In the rows, zero is written as 128.
Each row of X is roughly a mix of the hidden directions of one of 4 groups.
X, 136 rows:
[[151 112 149 118 127 130 156  67 137 136 190]
 [140 141 111 156 155 135 123 123 207 105  99]
 [132 181 115 102 168 115  90  92  98 146 108]
 [140 117 131  85 183 189 119 125 102 131 113]
 [145  89  79 102 151 109 145  69 119 114 133]
 [ 68  66 137 116 125 121 147  99 127 126 159]
 [112 158 126 149  87 175  72 135 132 160 141]
 [129  94  75 129 125 148 130  73 174 121 144]
 [149 179 143 180 149 104 160 102 140 151 106]
 [ 57 109 152 129 147 161 112 101 154 107 147]
 [120 128 154 130 125 179 169 185 150 121 160]
 [148 118 133 104 159 135  94 136 156  60  94]
 [150 175  91 124 136 106  81  79 136 148 138]
 [115 148  73 124 140 198 111 142 116 131 102]
 [120 169  73 130 115 125 116 104  89  99 171]
 [118  96 136 127 142 101 172  93 127  68  97]
 [120 124 162 116 186 134  85  97 100 159 154]
 [164 190 113 122 121 123 110 167  83 152 122]
 [163 129  68 112 177 132 142 123  85 119 112]
 [162 182 121 116 117 125 103 174  83 156 124]
 [152 104 145 178 129  99 178 145 147 151  90]
 [101 124 109 136 126 157 107 174 150 124  59]
 [101 130 126 149 160  93 120 128  79 189 147]
 [124 135 125 136  79 112 147 139 149  99 201]
 [204 150 118 123 104  88 125 134 139 157 111]
 [156 157  95 108 176 173  92 147 104 132 111]
 [ 67 121 160 146  89 102 149 104 147 111 159]
 [124 120 135  90  96 177 174 144  90 101 149]
 [121 165 129 169 184 134 133  98  95 101 158]
 [167  46 122 117 131 122 149 127 150 137 107]
 [101  73 134 157 143 134 186 123 112 112 160]
 [165 123  79 132 116 157 171 179 124 122 152]
 [ 93 157 181 143 148 139 103 172 103 148 102]
 [132 155 137 145 158  48 114 146 116 111 152]
 [109 176 132  74 125 108  75 147 106 139 135]
 [138 125 169 121 158 138 140 143 111 140  49]
 [177 107 132 103 146 152 107  73  88 118 109]
 [151 150  85  87 106 144 158  77 151 115 147]
 [157 148  90 178 148 129 181 159 142 137 113]
 [ 99 184 149 136 144 162 129 170 100 165 127]
 [100 144 147 203 112 113 108 128 146 104  95]
 [140 131  81 163  65  94 152 119 121 148 131]
 [113 132 149  54 112 113 122  97 126 149  86]
 [141 152 160 159 138  59 121 147 155  98 114]
 [ 75 114 151 151 183 173 136 134 113 111 118]
 [141 113 126 183  89 144 177 129 173 119 115]
 [173 100 104 135 114 150 115  70 115 120 172]
 [126 135  71 101 161 134 126 127  93 186 122]
 [128  99 138 131 157  85 150  76 164  89 113]
 [157 107 148  94 128  66  96 104 107 161 125]
 [135 172 163 134  99 171 154 164 147  89 135]
 [174 153 165 106 120 158 162 141  99  82 117]
 [105 103 201 103 146  99  98 149 122 121 117]
 [151 152  66 121 136 124 135 150 100 183 150]
 [129 129 152 139 164  86 115 134 197  96 114]
 [ 91  86 128 130  56 143 134  93 126 129 133]
 [135  92  77 155 171 106  97 134 104 163 129]
 [164 104 134 137 112 183 149 132 136 128 191]
 [189 161 108 107  91  83 123 152 118 134 141]
 [126 104  92  85 108 194 143 107 117 150 140]
 [100 140 156 203 147 114 145 159 116 104 131]
 [168  62 120  99 139 118 137 162  98 138 107]
 [149 113  67  84 161 137 135 134  94 151 104]
 [153 146 114 180 160 133 170 116 113 147 178]
 [121 127  70 118  81 135  89  98 147 146  95]
 [100 132  90 199 123  84 131 126 147 119 142]
 [126 156 113  95 170 176 115 116  94  97  91]
 [144 158 162  79 150 134 104 171 101 162 107]
 [140 144  85 172 141 115  96 119 125 189 103]
 [145  52 159 116 134 139 134 109 138 154 165]
 [ 95 101 102 104 115 202 151 129 110 122 143]
 [117  87 140 112 178 103 149 146  71 110 110]
 [ 76 135 146 173 155 121 135 101 107 163 166]
 [ 53 157 127 116 121 115  86 129 132 112  96]
 [142 130 169  78  88  97 175 132 110 106 123]
 [154 113 151 114 147 131 107 162 126 207 131]
 [ 90  73  96 131 144 137 138 134 119 190 129]
 [152  66 115 144 142 116 102 115 152  75 106]
 [153 139  64 149 129 155 131  87 120  98 162]
 [140 112 142 124 166 157 156  97 105 159 189]
 [167  80 134  82 118  94 116 167 101 131 115]
 [154 149 112 169 135 178 150 169 104 163 107]
 [132 117 111 153 127 182 129  93 183 169 136]
 [129  89 140 125 105 155 108 123 188  85  95]
 [ 78 101  89 113 157 134 105 125 152 150 177]
 [156 103 151 114 154 107 105 140 120 202 107]
 [ 85 131 128 166  99 143  79 131 151 176 112]
 [150 148 116  97  78  63 121 120 116 141 153]
 [131  73 135  99 110 131 194 144 118 100 126]
 [113 150  72 181 121 134  92 101 135 151 104]
 [174 110  83 152 135  98 167 100 131 113 164]
 [135  75 165 115 103  66 149 139 109 117 123]
 [ 98 141 162 111 150 103  74 160 121  95  93]
 [164 182 128 157  94 114 101  89 146 111 102]
 [137  50 128 107 127 135 123 104 179 124 127]
 [145 163 130 135 117 137 104  51 124 112 164]
 [136  77  85  94 132  93 146  81 118 146 133]
 [120 174  73 168  92 139 111 121 138 117 162]
 [138  86 111  99 121  82 135  77 162  99 136]
 [107 208 136 143  97 131 101 115 146 135 152]
 [ 97  92  76 117 162 106 103  91 139 142 158]
 [ 72 131 197 136 123 117 109 124 154 103 135]
 [156 130  93 162 128  99 128  79 141 179 155]
 [136 198 130 109 117  98  97 136  93 159 145]
 [121 151  79 153 152 116 152 151  81 126 176]
 [151 164 113 140 159 119  52 135 125 131  99]
 [143 105 105  97 148  85 128  62 146 149 142]
 [ 82 142 132 188 102 139 131 113 121  76 144]
 [130 123  82 130 180 119 139 181 168 135 109]
 [ 93 128 110 136  83 178 123 100  77 125 145]
 [115 101  78  84 154 168 134  91 136 141 101]
 [122 150 122 130 103  51  86 138 128 110 104]
 [172 102 164 145 171 123 134 141 152 125  74]
 [108 163 140 132 155 146  93  97 176  79 122]
 [ 74 148 163 148  99 111 114 156 146 137  79]
 [155 188 101 131 107  95 153 161 123 105 159]
 [101 146 143 181 126  84  87 100  95 132 144]
 [137 104 145 147 142 185 185 109 149 131 160]
 [127  99 148  91 175  99 119 109 107 141  71]
 [152 158 134  86 107 143 106 163 120 112  65]
 [ 93 130 112  84 119 170  74 146 117 104 156]
 [149 153  70 133  70  95 148 130 139 107 125]
 [121  84 161 131 101  69 158 130 154 121 158]
 [134 150  96 165 163 138 124  70 135  99 166]
 [110 170 152 140 145 198 134 149 138  95 116]
 [157 167 197 150 127 115 114 139 101 122  96]
 [124 196 151 146 141 125 120 163  80 151 121]
 [118  84 170 119 135  76 141 153  82 135 110]
 [115 127 117  99 153 171 169 152 130  76 163]
 [149  62 130 136 140  66 127 124 105 106 123]
 [124 183 140 161 143  97 141  72 152 150 133]
 [162 155 113 140 146 167 135 119 142  54 133]
 [117 161  91 167  98 129  72 116 133 168 126]
 [108 111 134  88 115 182 146 154 153  81 104]
 [184 162 176 122  91 134 118 143  98 138 105]
 [ 77 148 132 152 152 152 142 105 101 182 155]]

In each list below, four rows fit none of the groups, and each other row fits one group, some only roughly. Which are they? Name them in the order they come.
    j_10: [143 161  78 116  79 151 152 107 104  98 151]
    j_518: [ 79 133 131 145 173 143 133  64 151 133 142]
    j_383: [140 164 159 166 101 104 119 137 194 128 145]
    j_588: [127 135 151  73 132 166 146 117 131  77  85]
    j_754: [117 158 127 126  69 188 166 138 136 134 141]
    j_538: [ 82 145 136 115 140 157 113 192 149 167 125]
    j_225: [152 154  88 100  76 103 110  96 143  92 134]
    j_241: [109 155 144 160 116 104 160 134 132  92  62]
    j_836: [157  88 115  95 141 141 140 125 119 146  55]
    j_162: [135 105  94 117 171 157 130  66  96 127 150]

j_383 j_754 j_836 j_162
    j_149: [146 135 112 116 167 131 188 182 139 122 155]
    j_163: [150 165 102  75 142 163 169 118 103 103 120]
    j_723: [ 94 106 120 125 183 164 132  70 131 113 112]
    j_4: [ 86 119 144 106 186 136 110 107  89 143  92]
    j_906: [171  92 107 120 122 161 127 186 151  95 141]
    j_134: [ 81 121 117 104 130 169  81 101 154 132 168]
    j_768: [164 181 175 114 117 117 157 158 114 145 157]
    j_548: [ 89 147 149 155 117  84  91 185 140 129 135]
    j_165: [145 142 143 143  94  98 101 130  81 161 181]
    j_288: [ 93 102 139 131  98 115 125  73 130  67 123]

j_906 j_768 j_548 j_165
    j_881: [138  77  78 160 121 116 102 117 168 147 154]
    j_290: [117  70 148 119 155 159 131  82 119 106  89]
    j_490: [ 73 166 146 119 155 141  90  90 146 136 156]
    j_344: [137 105 146 184 104 135 101 179 164 104 131]
    j_879: [110 137 165 144 134 186 154 148  97 157  88]
    j_676: [137 103 135 128  54 127 140  96 151 163 100]
    j_154: [ 60 125 131  84 154  88  98 130 129 129 117]
    j_586: [140 146 156 154 120 151 106 135 150 207 127]
    j_835: [123 164 158 113 179 140 122 116 116 150 190]
    j_646: [123 142 165 131 178 152 101 120 134 140  63]
    j_760: [152 134 145  73 141  84 133 106  91  86 116]
    j_708: [151 138 125  99  89 141  57 148 109 158 126]

j_879 j_835 j_646 j_708
    j_533: [ 74 142 142 169 148 155 166 169 146 114 135]
    j_185: [150 103 115 165 147  64 101 106 104 144 154]
    j_156: [ 62 153 141 142 128 127  76  91 131 112 141]
    j_861: [197 103 121 109 101 156 147 110 145 133 167]
    j_746: [150  79 122 129 188 108 159  96 127 137  99]
    j_575: [157 166 103  75 143 102 118 107  89 159 111]
    j_520: [171 153 154 126 136 110 122 154 100  60 113]
    j_988: [ 84 127 145 107 125 171  62 106 121 143 110]
    j_921: [ 59 152 110 114 150 171  98 153 131 121 121]
    j_508: [102 100 172 123 115  80 170 143  88 138 147]
    j_831: [171 117 106 139 185 108 106 105 109 112  82]
    j_775: [ 95 121 107 127 109 164 164  74 165 142 159]
    j_683: [ 90 185 134 150 102  84 151 110 104 119 151]

j_533 j_156 j_861 j_831
    j_701: [113 102 120  61 165 141 127 117 143 172 104]
    j_850: [157 140 150 127  68  76  99 151 150 142 130]
    j_659: [115  59 105 138 146 118  95 121 176 131 151]
    j_442: [108 122 162 176 130 162  80 155 162 107 114]
    j_184: [157 141 128 135 152  47 154 134 110 103 136]
    j_985: [133 130 175 117 109  71 110 106 102 130  78]
    j_912: [114  61 144 127  98 108 155 152 131  80 126]
    j_917: [110 122 137 127  59 115 137 171  94 153 156]
    j_107: [104 135 144 150 175  72  87 148 100 142 134]
    j_377: [153 122 126  68 127 105 110  69 104 156 123]
    j_274: [141 173 132 104 159 134  81  87 129  97  92]
    j_305: [127  61 100 167 157 134 107 109 160 109 128]
    j_889: [ 89 161 116 126 176 117 126  80 126  81 135]

j_701 j_659 j_184 j_377
    j_809: [125 170  85 124 145 143 100  96  92  87  98]
    j_614: [145 135 127 118 167 207 154 141 109 109 116]
    j_812: [158 181  84 126 159  96 120 118 115 107 166]
    j_739: [160 122 139 120  65 145  99 133 171 163 146]
    j_675: [113 164  77 152  90 131 130 143  82  97 149]
    j_475: [103 168  98 160 110 109 125 103 116 125 194]
    j_528: [112 128 143 136 167 143 115  73 164 182 138]
    j_590: [ 70 116  93 100 100 134 119 121 153 168 164]
    j_320: [151 109 126 123 169 103  98 161  84 109  79]
    j_500: [131 187  95 136 118 101 133 180 135 150 163]
    j_181: [107 146 136 161 126 191  96 152 176 125 115]
    j_403: [155  92  66  92 138 128 106 165 113 150 137]
    j_610: [136  69 176 108 135 153 136 128  93 122  89]

j_475 j_590 j_403 j_610
    j_190: [137 118  64 123  95  76 147 153 154 138 122]
    j_236: [140 130  88 164  63 127 146 163 139 124 160]
    j_786: [ 93 169  77 111 144 131 138 144 131  81 162]
    j_792: [134  98 173 152 108 175  99 120 127 165  90]
    j_335: [120  90 149 172 140 148  93 106 172  89 117]
    j_485: [173 121 150  84  99 140 118 176 112  91 148]
    j_473: [167  94 130 120 175 103 162 101 112 124  82]
    j_346: [169 125 123 104 175 130 116 120  97  75  90]
    j_556: [150 164 146  80 111 180 127 119  87 103 116]
    j_30: [101 154 105 128 102 148  70 181 122 149 112]
    j_561: [142 108  90 130  80 188 122 147  98 110 146]
    j_489: [140 125 161 117  71  90 177 160 126 122 144]

j_236 j_485 j_30 j_561
    j_276: [124 132 138 167 130  80 139 178 166  99  96]
    j_748: [126 131 170 103  84  80  77 118 119 149 137]
    j_598: [111 155 127  76 149 197 132 131 116 153 143]
    j_380: [ 99 124 121 109 123 206 131 152 159 125  98]
    j_371: [154  73 116 133  99 125 160 174 111  94 105]
    j_519: [129 114 158 197 156  86 137 134 153 155 130]
    j_245: [172 121 100 106 159 179 157 122 129 125  82]
    j_349: [126 171 152 112 112  86 144 128  87 180 151]
    j_543: [117 113  83 183 173 140 139 126 106 143 168]
    j_653: [131  95 125 175 162 138 104 158 125 186 150]
    j_631: [135 139 186  96  83 157  83 131 107 131 135]
    j_226: [107 158 136 127  75 150 157 111 165 158 168]
    j_451: [178 127 122 108 117 179 142 125  94 106  79]
    j_63: [169  88 148 150 148 141 125 115 129 191  98]
    j_524: [109 126 105 175 157 173 132 137 145 162  79]

j_598 j_245 j_653 j_451
    j_57: [117 170  64 139 114  94 112 111 131  95 156]
    j_952: [163 119 158 110 112  95 153  93 102  72 109]
    j_341: [141 118  64 155 136 104  99  98 132 172 149]
    j_120: [139 111  97 128 110  78 166  69 144 143 145]
    j_959: [118 108  77  90  86  95 126  80 119 119 121]
    j_130: [132 162 134 165 160 173 105 176 116  92 125]
    j_267: [173 153  96  98  96 143 122 137 104 163  82]
    j_873: [152  67 175 115 154 149 114 140 131 122  85]
    j_514: [143 139 119 171 139 187 149 169 134  87 139]
    j_888: [188 118 110 118 189 148 132 159 125 136 105]
    j_523: [145 156 162 169 112 113  78 158 130 158  94]
    j_471: [142 148  99 122 115  91 133  65 149 170 155]

j_959 j_873 j_888 j_523
    j_580: [155 141 155  80 121 110 154  93 116  75 102]
    j_61: [121 137  75 121 191 149 143 103  90 143 121]
    j_365: [110 125  88 113  69 187 134 145 119 146 131]
    j_551: [151 145 137 130  62 121 170 142  81 110 135]
    j_16: [129 100 157 102  83 109 128  77 142  87  99]
    j_545: [166 142 119 148 164  79 156 177 111 152 126]
    j_787: [153 139 107  81  68 163 145 105 103 120 134]
    j_435: [111 113 162 104  88  73 127 177 133 127 151]
    j_858: [ 50 113 136 109 130 117 141 156 163 111 150]
    j_553: [144 141 131 150 149  60 119 160 107  90  96]
    j_477: [136 113 172 154 174  74 130 161 154 142 122]
    j_483: [161 134 145 169 136 143 133 158 133  53 132]
    j_855: [123 161 124 101 113 133  94 185  79  97 128]
    j_956: [133 148 117  67 115 139  72  99 122 108  98]

j_365 j_16 j_435 j_553
